Each row has a name. Each question is about the rows just above it. Places in a row count from 1.

[ 93 135 134 134  84 150 110 129 179 109 138 114 107 135 144 133] : Kas
[ 87 138 136 136  76 155 109 130 186 104 147 112  99 143 151 125] : Gegip
[ 90 158 130 145  73 174 129 150 162 100 171 102  99 177 169 111] : Zol
[ 82 144 136 140  66 163 112 134 189  98 161 108  91 157 161 131] : kugip
[ 82 144 136 136  66 163 112 134 189  98 161 108  91 157 151 131] : Keke
Where does [ 87 138 136 136  77 155 109 130 186 104 147 112  99 143 151 125] differ from Gegip, and what was there?	5, [76]
Changed kugip: [ 82 144 136 140  66 164 112 134 189  98 161 108  91 157 161 131]. Place and old value:	6, [163]

[ 94 140 181 115] = fef
[ 53 155  88  90] = Bipap
[135 135 135 135] = natis
[151 129  70 188] = giba
[136 131 162 105] = zame
How many times does natis hold [135]?	4
Where does [ 53 154  88  90] differ from Bipap, and what was there?	2, [155]

[192 117 109 146 155 123  91 136 118] = supa
[142  79 132  92 151 153  79 123 122] = Pir
[133  98 110 196  97 126 154 129  91] = famat
[133 108 108 196 126 126 126 129 108] = Vig
One entry of supa was changed: [192 117 109 145 155 123  91 136 118]. Where, and from what?	4, [146]
Where does [192 117 109 146 155 123  91 136 119] differ from supa, and what was there?	9, [118]
What comes right after [97] in the named rows?	[126]
Where does [133 108 108 196 126 125 126 129 108] differ from Vig, and what was there?	6, [126]
Times [109] occurs in Vig:	0
Times [122] occurs in Pir:	1

[113 104 104 113  93] : Fetul
[101 104 105 156 130] : vutu
[169 152 152 140 169] : mumi
[130 130 100 130 100] : gefe
[139 152 104 140 129] : samo
[170  90 106 162 138] : Nev
Where does [101 105 105 156 130] differ from vutu, and what was there?	2, [104]
How many times does Fetul hold [104]?	2
Times [169] occurs in mumi:	2
How many times does gefe hold [131]?	0

[129 115  91 144 130 165  86]  Kotuf
[100 100 100 130 119 146 112]  mopil
[111 139 191 120 126 150 115]  liruk
One entry of Kotuf was changed: [129 115  91 144 130 165  87]. Where, and from what?	7, [86]
Count of [99] in mopil:	0
Times [100] occurs in mopil:	3
What comes right after [150] in the named rows?	[115]
Right after [144] comes	[130]

[ 98  98  97 103] -> kub
[127 132 127 132] -> zabe
[186 153 131 173] -> rof
Count of [131] in zabe:	0
Whose row is [127 132 127 132]?	zabe
Times [98] occurs in kub:	2

[117 143 117 132 192 127 139  91 156  91 117 151 107 129 117 127 131 127]  verav
[116 140 119 137 124 140 123 144 141 114 128 123 126 130 121 133 114 130]  Luz
[116 140 119 137 124 140 123 128 138 114 128 151 107 129 144 106 139  98]  zufov
[116 140 119 137 124 140 123 144 138 114 128 126 136 115 142 122 118 135]  bol
Changed zufov: [116 141 119 137 124 140 123 128 138 114 128 151 107 129 144 106 139  98]. Place and old value:	2, [140]
The entry that follows [156]:	[91]
Where does [116 140 119 137 124 140 123 144 138 115 128 126 136 115 142 122 118 135] differ from bol, and what was there?	10, [114]
Whose row is [116 140 119 137 124 140 123 128 138 114 128 151 107 129 144 106 139  98]?	zufov
Times [127] occurs in verav:	3
The entry that follows [143]:	[117]
Which row holds [116 140 119 137 124 140 123 144 141 114 128 123 126 130 121 133 114 130]?	Luz

[128 114 116 141 139 155  89 144 182]  kar
[183 131  73 103 167  83 116 179 110]  fifo
[175 178  74  86 165 175 158 140  74]  zad
[169  92  90 161 167 169  91 163 169]  favem
[167  94 106  78 162 140 161 173 105]  fidal
[142  88 102 176 148 178 178 161 178]  budu
[ 91  92 136 175  94  92 156 137 104]  Gam
[132 110 149  80 158 174 142 134 154]  garel
Times [169] occurs in favem:	3
Times [175] occurs in zad:	2
Count of [179] in budu:	0
Changed favem: [168  92  90 161 167 169  91 163 169]. Place and old value:	1, [169]
Where does [183 131  73 103 167  83 116 178 110] differ from fifo, and what was there?	8, [179]
Count of [94] in fidal:	1

[168 127 167 127] -> fimop
[136  78 142  78] -> Zasat
[189 189 142 115] -> febe
[168 168 168 169] -> buzed
Times [168] occurs in buzed:	3
Times [79] occurs in Zasat:	0
Times [78] occurs in Zasat:	2
Right after [136] comes	[78]
Times [189] occurs in febe:	2
One entry of buzed was changed: [168 167 168 169]. Where, and from what?	2, [168]
Where does [136  77 142  78] differ from Zasat, and what was there?	2, [78]

